128 stands for zero in the data rows.
Here are some points:
[150 147 183 180 194 206 191 174 148 132 146 109  91  95 117 104 123 107
 132 132 149 120 152 115]
[199 202 206 198 177 165 142 133 120 109 101  87  95 104 109 108 124 127
 130 136 151 146 149 146]
[221 214 230 225 188 191 175 166 144 118  99 106 113  83  77  77  80  85
 103 106 131 101 135 124]
[154  88 148 117 113 117  90 184 227 206 183 191 171 133  97 127 136 131
 112  52  91  86 116  65]
[ 90  65  97  71  92  77  66  95 106 133 141 178 197 176 184 172 160 146
 138 127 132 139 121 138]
[120  97  85  85  77 100 115 111 133 143 163 195 170 255 198 134 191 105
 110  86 119 110 115 135]
[140 177 226 255 226 177 229 211 148 140 173 110  81 127 104  86 166 163
  57 123 104 146 106 171]
[ 94 125  55 127 155  85  77  78  55 164  71 139 195 171 215 130 113 150
 209 114 250 148 166 127]
[ 84 124 152 145 128 164 133 116 106 149 108 156  93 130 146 110 144 153
 169 136  97 136  69 117]
[152 146 133 125 103  97  80  74  69  85  63  73  73  90  83  93 101 108
 117 113 131 137 148 143]
[111 124  86 175 136 164 160 200 205 185 171 138  95 148 105 149 136 109
 114 136 123 124  84 105]
[111 118 160 116 193 192 150 187 191 156 143 133 150  97 143  96 128 125
 137 130 120 108  94 113]
[139 103 144 118 142  73  99  81  72 112  64  95  86  62  76  69  99 124
 104 132 142 153 175 171]
[ 99 141  92  78  12   0 102 115 102 170 122  58  70 100  62 126  22  88
  95  96  56 153 143 125]
[146 141 124 100 103  84  91  73  61  53  54  81  73  59  71 117  88  96
  94 108 135 138 144 162]
[155 100 162 129 129 142 143 124 142  94 133 107 233 123 145 151 120 226
 131  68 130  52 110 124]
[137 132 113 116 121 105  76  59  81  41  87  98  83  83  87  75 109 107
 123 117 143 139 155 144]
[164 157 167 185 190 187 195 189 173 172 155 149 130 116 111 107 107 106
 109 118 119 131 127 123]
[110 112 122 138 147 143 151 135 136 146 147 141 139 136 136 149 131 126
 108 115 116 110 116 121]
[ 94  65  96 100  78  73 100  89 116 127 157 175 179 181 200 167 175 140
 136 144 155 156 127 103]
[ 94 127 102  55 121 101 134 125 162 193 160 184 188 162 148 153 104 114
 116 103  84 109 117 165]
[234 245 227 215 198 158 154 113  94 120  78  84  90  95  83  69  92  83
  89 106 120 113 101 132]
[159 178 166 159 151 160 140 145 142 103 123 123 119 114 128 126 133 145
 145 150 142 142 165 158]
[252 248 237 230 193 173 143 116 109  90  85  75  76  70  92  87  95  84
  97 113 115 120 131 133]
[102 122  82  69  75  82  59 139 122  88 106  87 121 159 147 161 191 153
 166 146 134 129  83 131]
[165 165 171 141 167 135 156 129 117 127  61  92  80  32  86  56 130 113
 113 148 112 136 144 112]
[124 128 122 134 125 115 118 102  98 107  98 100  96 101 100 102 124 137
 135 154 139 126 124 118]
[180 146 126 154 152 170 171 155 145 166 141 161 144 162 156 133 128 159
 148 125 125 145 141 135]
[112 120  94 115 130 119 136 120 143 136 151 148 153 155 153 146 169 148
 166 149 144 135 133 131]
[104  97  85  98 112 102 145 142 136 138 169 195 189 195 188 181 129 123
 146 119 106  73 114 123]
[244 233 189 166 133 152 135  95  99  76  98 108  89  72  86 107 126 103
 123 158 152 162 162 155]
[ 70 107 111 107 120 105 120 121 143 138 156 151 132 164 188 202 192 161
 152 155 169 135 134 135]
[ 75  56  70 106  51  54  53  44 115  93 215 177 104 165  87 142 167 160
 170 116 132 176  85  58]
[ 96 147 137 128 149 146 129 178 162 146 130 138 133 134 106 146 136 151
 120 105 123  99 103 104]
[115 108 133 148 149 158 153 159 169 165 184 173 174 155 153 157 148 142
 133 131 126 129 108 107]
[137 151 149 148 128 137 126 112 108  79  80  76  79  75  74  83  87  89
  98 120 126 135 138 150]
[100 111  59   0 192  83 155 118 116 179 172 167 135 126 144 104 181 121
 109 227 191 227 111  51]
[ 97  95  90  93 104  95 107 101 111 100 106 109 118 129 147 155 166 178
 163 154 152 119 122 118]
[128 127 138 135 101  98  78  79  83  65  76  70  74  83  86  93  93 110
 114 125 160 166 158 141]
[149 166 167 129 134 157 163 173 186  86  76 101  91  87 135  49 138 178
 114 100 114 146  82 172]
[ 77 101  90 102 105 109 140 129 131 169 208 205 205 162 194 147 143 131
  86 117  86 101 143 118]
[ 84  91  80  87  81 103 114 113 119 101 115 100 112 133 144 162 191 169
 166 151 152 127 135 131]
[109 143 100 120 141 152 173 170 179 170 179 182 170 167 183 171 108 104
 123 116 115 119 108 124]
[ 69 103 103  65  91 120 104 136 109 152 164 199 193 191 198 176 174 142
 112  96 110  77 116  90]
[210 206 187 177 123 183 142 145  99 109 149 152 157 149 134 107 115 104
 108 166 105 135 177  91]
[139 125 149 119  84 105  89  63  80  79  72  95  65  85  83  75  79  80
 105 139 125 145 155 150]
[154 101  68 119 111 198 152  98 100 137  53  65 161   0  50 135 159 154
 209 137 125 146  69 150]
[ 71  88  90  96 102  83 142  95 149 145 188 169 211 202 140 140  82 137
 122  68  99  98 110 124]
[110  96 103  97 105 120 127 143 153 167 172 171 179 187 146 144 131 121
 111 110  97 111 109 117]
[119  76 192 193 203 213 123 158 132 114 113 127 144  98 103 133 112 159
 155 163 156 115  86 106]
[  9 124  65 147  72 128 135 108  90 159 125 129 130 144 149 146  87 167
  99  61  85 125  66 129]
[179 133 115 143 155 146 230 187 213 165 158 156 113 138 133 106  74 113
 100 162 130 139 123 110]
[103  61  67  81  67  78  78  80  90 128 106 144 165 155 180 161 168 146
 183 160 124  68 154 112]
[ 60 105 107  58  99 134 109 107 128 135 183 197 171 192 145 164 147 188
 120  83 107  78 150  95]
[133 107  76 122  72  60  49  68 137 107 101 131 140 132 194 169 173 216
 163 153 157 175 115 126]
[ 33 105 142  61  46 130  84 115 139 176 153 116  95 196 191 133 146 156
 116 102 163 181  72  29]
[115 120 121 132 157 181 187 198 204 168 162 151 143 122 138 123 120 124
 102 116 121 107 134 104]
[122 137  49 102  78  98 105 125 120 141 186 199 217 220 188 187 141 143
 137  61 134 120  52  93]
[103 113 118 151 111 151 166 164 164 170 180 160 156 165 157 152 169 148
 143 134 131 120 124 131]
10 more points follow, each with its number after it:
[ 71 197 117  91  73  88  41  54 152 163 134 109 187 147 127 250 173 105
 158 148  84  78 127  79] 0
[134 186 154 177 130 164 106 165  83  79 110  78  98  84 111 104 106  64
 129  84 143 169 154 139] 1
[ 79  41 112 116 130 142 107  97 172 162 110 153 150 114 188 117 118  88
 121 129 129 103 140 124] 2
[110 109  96 122 113 124  94 109  88  86  73  87  88  74 105 106 133 153
 160 182 178 165 148 137] 3
[147 151 152 163 135 127 131 153 138 129 149 143 161 138 142 133 116 152
 123 105 125  96 108 110] 4
[ 99  74  97  79 139  69 137 203 132 180 175 255 201 226 134 147 126 127
 120 103  80 123 135 150] 5
[117 102 116 123 114 137 169 187 164 184 193 176 161 159 190 143 127 116
 117 109 117 129 120  95] 6
[135 115 132  62  95  68  56  99  95  92  83  55  83  49  48  82 101 108
  96 136 104 110 166 156] 7
[119  97  95 117 107 113  96 103  91  62  79  69  83  79  89 102 109 128
 155 178 176 168 172 170] 8
[ 89 109  86  69  88  72  98  95 113 129 212 155 152 176 173 186 169 148
 148 128 115 107 120  86] 9
Which three of these numbered points are nearest to each point below, ignoring the 2 directions in which the first points spread most? Their numbers follow each, nearest first.
[102 173  92 126 101 179 110  93  25  40  33  90  45 139 139 197 112 148
 144 120 133 143 109 167] > 1 3 4
[102 102 105 113 107 100  90  82  72  71  69  72  77  78  91  85  92 109
 139 150 179 169 173 161] > 8 3 6
[ 35 147  93 147 115 123  74 126  92  78 111 128 148 137 150 177 207 112
 172 158 124 218 152 157] > 1 3 8
[111  99  80  93  93 104 118 106 100 107  98 113 113 125 133 156 166 170
 168 156 141 124 123 120] > 3 8 4
[112 134 131  99  82 105 100  86  60  96  85 106  60  69  87  86  96 111
 100 124 170 160 176 119] > 6 3 8
[121 143 155 151 161 135 112 120 123 103  66  93  94  88  72  55 109 197
 165 174 145 117 136 113] > 3 8 4
[ 93 112  80 118  91  90  98 113  98  98  99 107 102 131 146 113 176 212
 157 181 124 102 128 135] > 3 8 4
[126  38  88 142 146 142 124 166 189 167 176 210 181 174 177 115 140 129
  84 126  91  55 162 100] > 2 7 6
[ 95 122 128 106 135 126  95  81 103 147  89 163 139 186  77 143 161 116
 144 132 120 115 159 156] > 5 4 9
[121 152 177 156 153 113 150 181 156 126 139 154 146 166 159 153 135 150
 138 113 125  94 119 124] > 4 9 6
[242 255 168 138 167 126 112  92  91 147 104  68  69  71  96 109 156 106
 129 127 193 186 181 170] > 9 6 4
[149 160 103 173  95  10  93 115 182 209 139 160 240 230 221 140 182  75
 120 138 131  73  67 100] > 4 9 6
[ 91  87  69  83 199  79 130 167 241 185 194 154 248 171 143 100  48 117
  51   7 165 122 156 121] > 7 6 2
[ 85 137  62  87  62  65  70 119  54 141 114 151 178 181 182 150 176 145
 152 115 125  99  38 121] > 4 9 6
[246 253 178 131 167 169 132 110 108  92 124 125  37  56 134 110  67  94
 140 182 168 158 191 136] > 9 6 4
[ 71 139 144 127  90 112 193 175 154 204 157 166 151 136 124 135 147 124
  99 161 118 131 150 118] > 6 3 7
[217 229 237 230 212 203 152 158 110 106  85  91  89  81  78  74  85  90
  98 121 112 118 131 120] > 4 9 6
[106  97  79 111 123 137 165 195 187 230 202 186 194 177 142 168 119  96
  96 134 129 123 137 105] > 6 7 8
[ 89 135  93 114 102 109 103 107 108  90  65  60  43  86 126 117 169 154
 161 163 161 173 158 121] > 3 8 6
[216 128  67 131 174 124 128 164 207 174 140 142 118 142 122  84  19 157
 168  92  37  55 171 144] > 7 4 5
[102 102  97 105 105  93  94  86  82  66  70  79  81  78  78  96 115 130
 148 156 168 179 168 166] > 8 3 6
Now 10 new points, numbered from 0 again:
[ 92  84  83 105 112 108 108 128 141 166 171 176 166 165 168 175 150 149
 130 129 125 122 131 109] 0
[ 93  90 104  94 102 112  90  71  73  58  84  83  82  90  71  89 125 112
 143 173 168 182 157 166] 1
[ 89 115 121 115  97  95  73  74  60 102 114  98 102  71  59  87  98 108
 147 156 163 168 177 164] 2
[196 208 186 156 178 110 138  91 113  78  84  86  71  84 112  89 115 107
 134 135 147 158 166 157] 3
[ 99  96 103 109 108  87 128  99 128 114 127 133 136 144 155 159 180 158
 162 151 159 164 152 162] 4
[135 136 111 135 138  79 148  53  87  45 107  67  43  88 121  69  84 104
 109 163 169 170 161 142] 5
[102  89  72  93  80  86  91  85 121 129 151 187 186 203 165 185 175 145
 145 150 120 129  93  99] 6
[227 246 204 180 158 151  88 106  96  69 118  71  76  92  86 112 139 123
 125 110 148 159 165 113] 7
[140 163 124 180  79  33  55  81  75  91  73  95 139  89  88  58  76  81
  90 147 157 177 154 168] 8
[118 117 129 139 144 142 163 167 147 153 163 148 150 143 136 154 137 146
 146 146 152 139 138 131] 9
Which three of these numbered points are nearest to each point below, ignoring the 2 directions in which the first points spread most? Their numbers follow each, nearest first.
[246 240 199 161 140 146 101  99  94  91 114  77 106  96  84  96 106 103
 124 115 116 150 149 149] > 7 3 6
[109 105 104 121 127 122 148 141 163 184 186 174 182 166 168 157 137 142
 104 123 116 101 117 107] > 0 9 6
[246 255 220 198 158 147 111 108  98 100  78  71  89  74  96  97 103 102
 106 123 129 121 136 144] > 7 6 3
[104  96 141  58  87  56 125 116 105 119 166 201 147 251 149 181 181  83
  86 136 134  92  57 156] > 6 3 0
[122  86 111  89 100 118 108 140 131 168 179 204 189 215 148 195 168 123
 155 131 133  99  99 121] > 6 0 9
[ 93 117 113 122 125 144 133 137 153 167 180 177 187 156 177 134 126 109
 111 104 108 112 119  95] > 0 6 2
[ 27 130 108  51 174 180 133  76 103  12  50  49  40  65  72 211 159  85
 226 255 208 129 110  98] > 1 9 4
[163 104 113 103  71  64  78  72  74  77  69  87  85  59  86  69  94 125
  94 103 133 133 154 148] > 0 9 6
[137 139 136 123 107  90  83  78  73  75  67  79  71  79  83  88  91 101
 106 124 126 126 163 160] > 0 9 2
[132  43 116 113 123  88 150  47 114  86 126 102 132 207 207 150 113 201
 174 197 132  93 164  93] > 5 4 3
[140 179 156 200 170 176 182 250 200 169 223 107  82  81  78  95 103   3
 104 196  94 107  88 128] > 2 1 0
[237 228 186 175 168 147 121 114 108  94  74 100  94  81  91  98 100 111
 130 139 145 156 165 165] > 3 6 0
[184 160 142 106  67  83  88  93 102 103  59 113  85  80  72  58  72  95
  53  89 121 120 148 185] > 8 0 6
[ 97 133 127 123 163 208 159 159 187 229 191 178 165 182 121 132 142  91
 139 108 122 106 119 122] > 2 0 1
[127 114 107 115 103 133 158 211 193 175 231 188 230 134 140  96  83 159
  83  93 130 115 133  91] > 8 2 0
[104  88  84  98  84 105 102 108  93  91  91  83  93  93 112 128 150 157
 164 173 167 158 149 138] > 9 1 4
[ 96 108 110 103 106  78  21  41  94  47  27  97 107  44  46  84  88  64
  74 151 130 153 205 160] > 2 0 1
[ 98  93  97 104  91 101  99 101 107 118 127 134 136 148 163 165 178 177
 150 159 166 157 160 157] > 4 9 0
[155 105 154 169 165 178 150 188 255 190 189 199  96 107 150 112 131 125
  93  80  87 111 127 101] > 0 9 3
[237 255 227 224 200 159 146 118 102  84  67  95  96  86  67  79  91  87
 105 111 111 141 127 152] > 6 3 7
[110  97 142 143 114 121 142 160 182 197 203 172 193 146 179 154 156 153
 109 114 117  96 105 103] > 0 9 6
